Rows are one point carried round by a steady rotation, each followed by how many steps it has turned.
The counts run from 0 to 203.
[ -5.7  10.3  -0.3   3.2  18.3  -8.8  -3.8   9.5   2.2 -21.3  47.2   1.6
  26.1  10.3  38.2   1.3   0.8 -21.7   9.3  10.5  -2.9  20.7  29.3  -4.0
  -1.5  55.4 -15.7  16.7  -5.8   5.3  13.8  -7.5  -3.2  14.4   9.7   7.8
 -12.8 -24.1 -40.7   8.1 -24.7  -5.1 -18.4  -9.5  11.9   7.4]
52
[-27.3  -6.3  12.6  -5.9   9.4  27.6 -23.1  -2.4   0.4 -29.4 -23.0  12.1
 -10.7 -10.3  -2.4  10.0 -12.0 -11.4  -0.5 -39.0  -3.3  27.8  22.4  27.5
  21.9 -19.4  -4.3  28.2   0.7  17.4 -19.1  23.6  14.4   4.5 -11.3  12.3
  21.9 -27.5  -5.1  42.7 -15.1   0.4  -6.4   8.4  -8.0  -9.8]
185
[  9.6 -17.8 -30.6  19.2  26.9 -28.8 -25.3 -12.8  -7.1  -1.9 -13.8 -36.3
  -3.5  12.5  -6.7   7.4  10.9   0.2  19.6 -16.5  39.4 -21.7   2.1  -1.2
   5.0   3.3  18.6  20.3 -23.9 -25.4  -2.1  -3.6   9.3  13.3 -33.2  -2.3
  26.5   1.4  -9.1  -6.1   6.0  -0.7   0.0  14.2  32.3 -33.3]
57
[ -9.5   5.1  12.6 -18.0 -27.4  16.6  -7.5  -7.8 -26.4 -10.4 -15.2  36.3
 -39.7   7.6 -12.0 -25.5 -41.5   3.8   3.1   1.5  -4.4   3.3  12.8  15.4
   6.8 -38.0   7.4   4.1 -17.8  24.2   1.0  11.9   4.1 -12.0  13.9   6.6
   4.7  14.3  13.5  19.6   5.4  47.1  -7.4  -6.2 -27.5  14.4]
202
[ -0.7   5.7  23.5  -5.3 -23.1 -23.5 -17.2 -32.7  -7.9 -10.3   3.6 -10.5
 -46.9  -0.8 -15.4 -30.0  -1.8   5.5  32.0  11.3   2.0   1.9   6.0  11.4
  -3.3 -20.0  24.2  -3.4 -18.0  -6.4 -12.6   2.2  19.8 -12.8  17.0  16.1
  12.2  -5.6  27.2   3.5  10.8  33.5  38.3  23.8   9.7 -27.3]
87
[ -1.9  -3.6  54.0   4.0 -17.2  -0.2  -5.1  -2.7   4.9 -20.3   9.3 -18.8
  -9.0 -28.1 -10.1  14.3  38.5   0.8  11.7  10.8 -20.1  14.4   3.3 -13.5
  -6.1 -17.8  16.9 -22.0   2.0  -2.3 -20.4   9.9  17.7  31.0  -2.3  19.3
   6.7 -37.6  11.3  -7.0   2.5  -7.9  30.1  25.7  27.0 -11.9]
3
[ -2.5  -9.9 -34.7  -1.9 -17.2   9.1  12.5   2.9  -2.8  31.5 -14.4  10.9
  18.0  15.6  13.8 -34.5 -13.4 -11.7  -8.7   3.3   1.0  -2.9  -1.7 -26.6
 -10.2  23.1 -24.8  18.7   3.5 -13.5  30.0  -2.0 -35.6 -15.1  11.0 -17.5
 -13.0  29.6  20.4 -17.9 -11.6  11.1 -26.9 -37.0 -28.1  16.2]
80
[ -0.4   3.4  -0.9  10.0   9.7 -16.2 -13.4  -1.5   0.4 -12.2  31.3 -16.2
  28.0   2.1  35.5 -11.8   8.9 -24.8  12.9  23.6  -5.1  27.4  23.8 -14.6
 -13.6  59.5 -12.8   7.4   2.1 -16.5  11.3 -13.1 -11.0  14.7   7.3   2.8
 -10.3 -29.1 -25.1  -3.1 -26.2 -13.5 -15.9 -11.9  17.8  -3.6]
53
[ 22.3  -0.8   7.6  19.5 -30.9  -7.2  45.5   0.6 -24.5  19.6  -2.1  16.3
  18.5  25.0  -0.8  -4.3  16.2   5.8 -14.7  24.6   6.2  25.0  -9.4 -11.9
   2.6   3.0  27.5 -39.8   3.5  23.6  28.6   7.1  -5.3   1.1  22.8  -6.7
 -33.3 -22.9  -4.4 -39.3  25.6 -17.1  -5.6  14.7  -9.3  16.0]
92
[ 30.0  13.5 -14.5  -6.5  14.7 -24.6  -2.6   7.7 -37.4   3.6  13.8  10.1
  -4.6  13.9  -3.2   4.5 -12.3  16.5  -0.2  20.8  23.9 -26.2 -18.4  -4.8
  -7.1   6.1  37.5 -36.7 -22.4  10.9  19.8 -15.5  11.3  20.1  11.8 -28.3
  -9.3  28.0 -23.9 -26.3  23.7  12.7 -19.0 -11.7   3.8   2.8]
177
[  7.7 -13.2 -23.0   8.8  25.3  -9.0  -4.3 -13.6  13.5  23.9 -38.0 -21.6
  -6.9  -0.8 -37.9  28.8  24.5  20.8 -11.0 -11.4   5.1 -27.5 -15.1   8.7
   9.0 -27.0   1.2  14.7   7.3 -18.0 -26.5   6.4 -15.6  -7.1 -40.3 -15.8
  19.1  21.6 -11.7  -1.5  10.7 -20.5  28.2  13.5  14.0  -8.5]
128
[  3.2   9.8 -16.4  -1.3  14.0  38.3  25.1  42.0  -8.3  10.2  -2.0  13.9
  38.8   1.0  18.6  16.2 -15.4   0.8 -21.1 -25.7  14.1   4.7 -16.8  -9.3
  -7.2  -0.2  -5.3 -22.0  -2.5  19.4  33.5   3.9   8.8  22.9   9.9 -16.8
  -9.7   5.2  11.1 -11.1   8.4  -2.3 -50.0 -26.8 -18.1  15.7]
164
[  0.6 -17.1  -5.9  -4.4  -2.9  -1.6  -6.8 -17.5   2.3  27.6 -52.5  -4.1
  -9.7 -11.4 -39.1  20.5  31.5  13.5 -18.8  -0.6  -6.8 -22.1 -10.2   3.5
   8.2 -34.9  -0.1   5.4  15.3 -16.2 -30.6  12.4 -24.8 -12.9 -37.2 -21.2
  17.4  14.9  -7.8  -3.7   8.6 -13.5  31.0  10.9   2.9   6.9]
129
[ 21.1 -18.2  -9.4  -6.4  14.6 -25.7 -29.7 -20.2 -13.0  12.6 -37.9 -10.1
  10.8   0.3  -2.0  -6.9  18.5 -15.0 -18.9   0.7  18.0   8.1 -14.4   9.1
 -14.4  16.3  35.7 -35.1  14.4 -31.1  -4.1 -10.3   4.1  12.3   5.5 -56.5
  14.0   0.9   3.6 -10.2   6.3 -28.2   1.1  -6.5  10.2 -17.9]
41
[  3.5 -22.5 -41.9   8.4  30.2 -15.5 -23.4 -22.4  -2.4  12.0 -49.1 -17.1
  -3.0  18.2 -18.7   4.5  -4.4   1.5  -2.0 -32.0  39.9 -17.0  -7.9  13.8
   4.8  -7.3  16.2  23.0  -9.4 -21.3  -2.9  -0.8  -9.3  -8.7 -21.0 -30.3
  30.9  18.5  -6.2  -0.5   3.1  -7.7 -13.0   0.5   3.4 -24.1]
197
[ -1.5  -8.6  12.2  20.9  15.2 -22.6 -15.2 -19.3  10.4 -27.1  10.6 -23.3
  -6.4   3.5  14.5  10.1  17.3 -12.3  16.3 -11.2  13.3  32.8  27.2  26.4
  10.6  15.9  18.3  17.3   2.9  -4.7  -9.7   4.9  19.5  -2.2   5.5   9.1
  12.8 -48.6  -8.8  13.3  -3.2 -18.6   9.4  40.1  24.6 -33.0]
71
[ -7.6  -5.4 -47.8  -6.5   4.4  12.4   1.9   2.5  10.0  19.0  -5.9   2.9
  11.1  22.2  11.4 -35.2 -31.8  -7.5   4.3 -10.6  12.6  -4.4  -1.6  -6.1
 -12.3  22.2 -22.5  26.1   0.9 -21.6  28.8  -0.5 -23.3 -25.0  20.7 -12.2
  -4.1  31.0  26.1   3.1 -14.8  23.8 -18.9 -39.1 -26.0   5.1]
81
[-20.0   8.1  34.4 -14.9 -41.1  39.9  -4.3  11.4 -27.3 -12.5 -13.6  38.8
  -4.8 -11.5   4.5 -20.7 -19.4 -12.1  -6.0  -2.7 -19.2  36.9  17.7  -8.0
   6.5 -23.1  -7.3  -7.0  -5.8  30.1  10.7  20.2  -3.9  20.7   8.6  15.0
  -4.8 -20.7  11.4   5.8 -10.8  23.0 -25.5 -13.0 -21.6  15.7]
48
[ 12.5 -21.8  -9.0 -10.2  11.5 -13.9 -30.2 -12.0 -19.4  12.6 -51.5  -9.4
   2.0   1.0  -6.0  -6.2   7.3  -8.9  -4.4 -21.1  24.6   4.5 -20.0   9.2
 -12.2 -10.4  41.3 -33.8  11.7 -23.5  -1.6  -1.1  10.4  11.8   8.8 -44.6
  20.4   4.9  25.7 -12.3  13.3 -12.9 -10.1  -5.1   5.2 -28.5]
42
[  8.3  12.3  31.6  13.0  -6.9  15.0  22.4  27.1  -6.3  -9.5  13.9 -13.6
   0.4 -11.1 -11.5  27.5  26.4  17.6  15.9   5.9   9.7 -14.6 -12.3 -24.1
  -5.5 -26.7  10.6 -24.8 -21.9  22.5  11.3   5.8  26.6  41.7 -14.6  30.5
  -2.7 -14.3   0.4 -32.4  20.5  14.0   0.1  20.7  16.7   0.0]
5
[ 21.6  11.9  12.4  -5.3   2.7  -6.7  15.0  24.5 -22.1   5.3  16.2   8.4
  21.4  -4.7  11.6   9.3  10.2   0.3 -13.0  15.7   3.9   7.4 -22.4  -9.0
 -20.8  15.5  35.5 -61.8  -4.3  11.5  24.0  -9.5  15.3  36.0  29.0 -27.3
 -17.6  -6.3   0.6 -33.6  24.4  -7.4 -25.4 -10.9   0.0   4.5]
23
[ 13.7  15.7   7.9  16.3   8.4  12.0  31.6  31.9  -6.3  -1.9  18.2 -10.2
   2.9  -7.2  -9.0  47.7  22.4  26.5  -0.2   2.9  11.0 -18.8  -8.2 -23.2
   7.1 -19.6   4.6 -12.3 -25.3  29.2  10.8   3.5  11.3  31.9 -23.6  20.5
  -8.8   0.0 -20.4 -32.0  23.0   2.9 -15.6  15.9  14.8   7.2]
6
[ 30.7  10.8 -24.5  -6.2  29.5 -23.1   4.0  12.5 -30.2  11.3  -0.6  14.4
   7.1  21.9   0.7  17.5  -9.7  13.2 -11.8   8.3  30.6 -12.0 -12.6  14.5
  -1.0   7.8  32.8 -32.3 -11.3  11.7  14.4  -8.0   5.2   9.8   5.8 -44.2
  -8.4  24.9 -38.6  -4.9  18.0  -8.0 -26.7 -10.6   2.4   8.8]
178
[ -8.3  10.7 -13.3 -13.6  -4.6   4.7   0.9  -9.5 -23.3  -1.9   0.7  48.8
  -8.7  19.8  12.7 -17.2 -32.3 -11.4 -17.9  14.7 -11.4  27.1  18.0  27.4
  13.8  15.4  -5.5  -1.8   8.8  15.9   8.2   6.1 -20.7 -29.2  25.3 -23.7
 -19.7   4.0 -33.6  23.9  -6.6  -1.4 -14.1 -21.1 -30.2  34.0]
65
[ -3.8  15.9  11.1 -11.5 -27.9  -8.9 -19.4   5.3 -22.7 -14.4  28.3  14.3
 -14.3  -5.1  10.4 -21.7  -8.2  -7.5  18.5  54.5 -21.6   2.2   8.2 -37.6
 -12.6   7.6 -14.1  -0.6 -15.6  -6.2  -0.5  -7.8 -13.8  26.9  -7.9  13.4
 -13.9  13.8 -20.8 -17.9 -17.1  34.9   1.5 -19.2  13.1  25.5]
35
[  4.8  -7.3 -30.1  19.5 -15.0   5.9  35.8   0.8 -15.1  24.7 -19.6  15.3
  21.9  26.4  -7.7  -0.6   7.4   2.7 -20.2   9.8   7.6   6.2   8.1 -28.5
  15.8   2.7 -20.9  24.5  -3.8  16.8  22.1  10.3 -41.3  -1.8 -26.6  -1.3
 -17.9   3.5 -31.6 -26.2  -2.1  -3.2 -27.0  -6.1 -11.3  29.9]
78
[ 11.9  -4.4 -16.7  28.6  -9.1   6.4  32.1   7.7 -14.8   3.0 -11.1  -0.1
   5.3  29.4 -13.4  17.7   9.3  17.5   1.7  -6.8  33.4  -5.7   3.2 -21.4
  23.0 -22.6   7.3  19.2 -37.1  35.1  24.8  11.3  -6.1  17.0 -24.0  28.8
  -8.2  -2.3 -14.4 -33.9  18.2  19.3 -27.1  14.5  -0.4   0.7]
76
[ 18.3  18.5  33.1  -8.0  -4.8 -19.1  -0.1   5.2 -32.2  -8.8  28.9  19.2
 -10.8  -6.0   2.3  20.3  18.8   3.7  -3.2  40.4 -22.2  15.0   2.5   2.3
   0.7   2.3  24.3 -49.1  -0.7  19.2  -5.9  -1.0   6.1  23.5   3.7 -14.3
 -26.8 -15.1 -47.5 -14.1  15.7  -8.8  11.9  10.2  10.3  21.5]
21
[ -1.5  15.8  16.4   8.9 -35.9 -19.7   5.5 -17.0  -0.4  -1.3  25.0  -2.9
 -26.9   3.1 -10.0  -6.8  13.7   6.1  18.2  56.0 -27.6  -5.0  11.8 -26.9
   7.1   0.5 -17.3  15.8  -6.4  -0.8 -12.8   1.9 -23.9  -9.3 -15.9  30.8
 -17.3   4.6 -18.8 -16.5  -7.7  19.3  33.6  14.2  10.1  16.7]
104
[ 20.1   2.6  -2.3  14.0 -18.1   2.1  46.5  11.2 -10.3  20.7  -2.9  14.0
  27.1  21.1   3.4  -3.5  11.3  10.0 -15.1   0.8  17.4  16.8 -17.5 -16.4
  -7.9   8.2  21.3 -37.0   5.1  22.7  39.0   0.4  -1.9   4.5  31.3  -7.6
 -27.4 -10.7  13.1 -35.3  22.1  -7.4 -19.8  -0.9 -15.0   8.5]
93
[-16.7  26.0  27.0  -2.8 -26.9  30.5  35.6  28.9  14.6 -10.9  44.2   8.4
  -3.8 -14.7   6.6  -1.9  -7.4   7.4  19.0  14.3 -23.5   5.8   6.9 -17.1
  -8.9  -6.8 -26.4  -0.3 -12.0  23.7  10.8   6.8  13.8   1.7  16.1  45.2
 -17.1 -12.4  19.5  -1.3  -3.4  33.3   6.7  -3.8  -9.6  12.9]
119
